Named turns come first, each shown by rows before and after it. Which turns, in which order, take the first row of each pair that follows to the second? Write the first one first, as in the answered first pair.
k_68 (before |-> after):
[  0  14  21  27  36  -4 -19  15  33 -10   7  -3] |-> [  3  18   6  35  29  14 -18  26  24  15  -4   1]
[ -1 -23 -15  -7 -23 -23  18  -9 -32 -21  10   6] |-> [ -1 -24  -6  -3 -26 -16   2  -2 -33 -30  19   8]
[-32  37  -3  42  23  -4 -30  25   3 -22  46  -9] |-> [-26  44 -33  49  15  16 -16  35  -8  20  24  -4]
[-21  41  -2  29  31   2  30  31  10  15  21   5] |-> [-22  41   0  23  36  -8  36  22  13  11  21   3]
k_352 (before |-> after):
[ 12 -43   3  -4 -41   2 -20   8 -20 -21  17  18] |-> [  4 -26 -10   0 -42  27 -23  27 -17   5  15  20]
[ 10   6  -2  23   6  -4   9  -3 -14  11 -13 -16] |-> [  7  12  -2  23  10  -1   8   2  -9  13 -11 -17]
[ 22 -16  -8  -6 -32  22 -13   7   7  19 -19   3] |-> [  7   8  -2  -6 -16  30 -18  20  24  24 -11  -2]
k_102 (before |-> after):
[ 17   9  13   6  -3   5 -30 -13  12  -5  -6 -12] |-> [ 14  12   7  26   2  -8 -14 -20  -9  -9  -8  -9]
[-40  -4  -2  25 -36   5  16  17  -5 -10   2   8] |-> [-39  -9   7   7 -39  14   2  22  16  -9   4   6]
[  0  10 -27  35   5   7  12   3 -20  18 -14  -1] |-> [  1   1   2 -17  -1  22 -27  10  37   9  -3  -9]
Then:
Between the rows of a pair lie two turns.
[-21   0  15 -33   1   6   1  20  23  11  -2  18] |-> [-19  -4  24 -26  -3  10 -14  24  19   0   4  20]
k_352 k_68
[ 21 -14 -16  -7 -29  25  -6  10  -3  30 -15  10] |-> [  8   2 -24 -22 -11  11  21   1  16  37 -18   2]
k_68 k_352
[  6  -3   4  16   1 -18   7  -4 -18  -2  -3   0] |-> [  1   8  -2  20   1  -2   4  10 -15  15  -4   1]
k_352 k_352
[ -2 -25  -1  -6 -15   3  -6   0  -6  -6   4  15] |-> [ -1 -23 -11  -9 -16   1   6  -6  -7   3  -2  15]
k_68 k_68
[ 22  11  -3 -16  17 -11  24 -32  36  18 -52 -19] |-> [ 15   3  47   6   9  12 -51  -1  35 -28  -9 -12]
k_68 k_68
[ -4 -21 -27  -3 -14 -25  38 -23 -38  -5   2  12] |-> [-17 -11 -23 -16  -5 -33  44 -25 -22 -10  11   7]
k_352 k_68
[ 20  15   4   1  22  10  12  -8  20   2 -30 -17] |-> [ 26   4   3   0  17   4  14 -16  14  -3 -33 -14]
k_352 k_352
[-27   4  -7 -13  -1 -28  15   3   8 -15  27   1] |-> [-24   5 -21 -10  -6 -26  27   3  -3   0  18   5]
k_102 k_68
[-18  20  -2   9  14  -7  13   2  -6  -4  11  -4] |-> [-14  19  -5   4   2  16  -2  17  -4  12   8  -1]
k_68 k_102
[ -1   9  -3 -11  12   4   9  18  21  21 -23   9] |-> [ -7  10  17 -11  21  -6  -2  15  31  -4  -9   6]
k_352 k_68
[ -2  -3  -4 -17 -11 -18  12  -9  19  15  -6  -1] |-> [  4 -18   6 -14 -20 -19  -2 -10  12   2   2   3]
k_68 k_352
[ -2  16   3  12   4  23 -15  29  -4  15  11   2] |-> [ -4  15 -10 -11  17 -17  32  -6  10  11  -3  -8]
k_68 k_68
[-49  14  -8 -30  -1 -21  22  -5   5  -7  25 -18] |-> [-51  23 -20 -16   0 -14  32   1  -7   7  18 -16]
k_102 k_352
[ -4  -9  22 -24  29  11 -22 -21  40 -38  18 -20] |-> [ -7   2  12  45  37   6 -12 -14 -19 -45  21  -9]
k_68 k_102
[  6   2  13 -20  29 -17  -3 -13  53 -19  -4 -20] |-> [ 30 -20 -29  17   2 -18  28 -25 -14   7 -32  -4]
k_352 k_102
[20 13  9 27 19 12 -4 -1  1 -9 -9  0] |-> [ 24   8   5  19  13  23 -10   4   4   1 -13   1]
k_352 k_102
[-12  22 -27  -6   1  14  20   8  -2  36  -2   7] |-> [-22  13  12 -19  15 -20   5 -10  16 -20  29  -1]
k_68 k_68
[  8  12   8  34   3  10 -21   5 -16  -8 -11   0] |-> [  9  13  -9  17  11 -13  17 -19  -9  -1 -28  -6]
k_68 k_68
[ 44 -18  -1  32   9   1   8 -15  -5 -20 -22 -11] |-> [ 31   9 -14  36  10  32   3  14   4  14 -22  -8]
k_352 k_352
[ 21  16  -7  12   3  -4 -11   4  -5  11 -36  15] |-> [  8  25  12  -1  16  -8 -21   5  21  -6 -23   8]
k_352 k_102
[ -5  23  20   2  31 -10   2 -14  12 -25 -28 -32] |-> [ -6  34  -1  21  29   6  10  -1  -2   1 -38 -27]
k_102 k_352
[  6   5  -1  17  21  13  -8 -10  -8  -3 -13   7] |-> [  5   3  -1  11  24   2   0 -19  -4  -8 -14   4]
k_68 k_68
[ -7 -20 -17  37 -23  -5  14   4 -33  15 -16  10] |-> [ -3 -26  -2 -21 -32  18 -12  11  25  26 -19   1]
k_102 k_68
[ -3  30   7 -33  10  -8   0  21  19  17   3  -4] |-> [ -4  28  12 -29   9  -3 -11  26  17  12   8  -1]
k_68 k_68
[ -3 -30   4   1 -21  15  -2   1 -28   2  -8  14] |-> [-29   8  13   4   3  28  -9  25   0   8   7   6]
k_352 k_352
[  4   7   9 -15  29  -9  13 -11  33   1  -6  -7] |-> [ 11 -14  28  -6  15  -5 -17  -7  21 -23   7  -2]
k_352 k_68
[-11 -12  24  19   3 -21   1  -1  -7 -14  18  15] |-> [ -6  -7  -2  27  -6   2  11  10 -19  23  -2  20]
k_68 k_68
[ 27  17  -2  -4   4 -10  16  -9  14  -7   0  -4] |-> [ 29   9   7  -2  -3 -11   6 -10  11 -20   7  -2]
k_352 k_68
[ -1  43 -10   1  15  36   8  -1  -8  52 -14 -14] |-> [ -3  39  -6 -28  25   5  30 -27  15  35 -13 -25]
k_68 k_102
[ -2   8 -29   5   3  -6   3   2 -13  10   8  20] |-> [ -1   2 -25 -18  -2   1  -4   3   7  15   6  16]
k_68 k_102
[  2 -15   0 -28  -5 -13  26 -11   3   2   1   0] |-> [ -2  -5 -14 -18  -8   2  29   1  -4  23  -4   5]
k_102 k_352
[  9  12   2  15  12  33 -14  27  -5  19 -12  -3] |-> [  8   9  13 -26  26   3   4  -1  33   3 -15 -17]
k_68 k_102
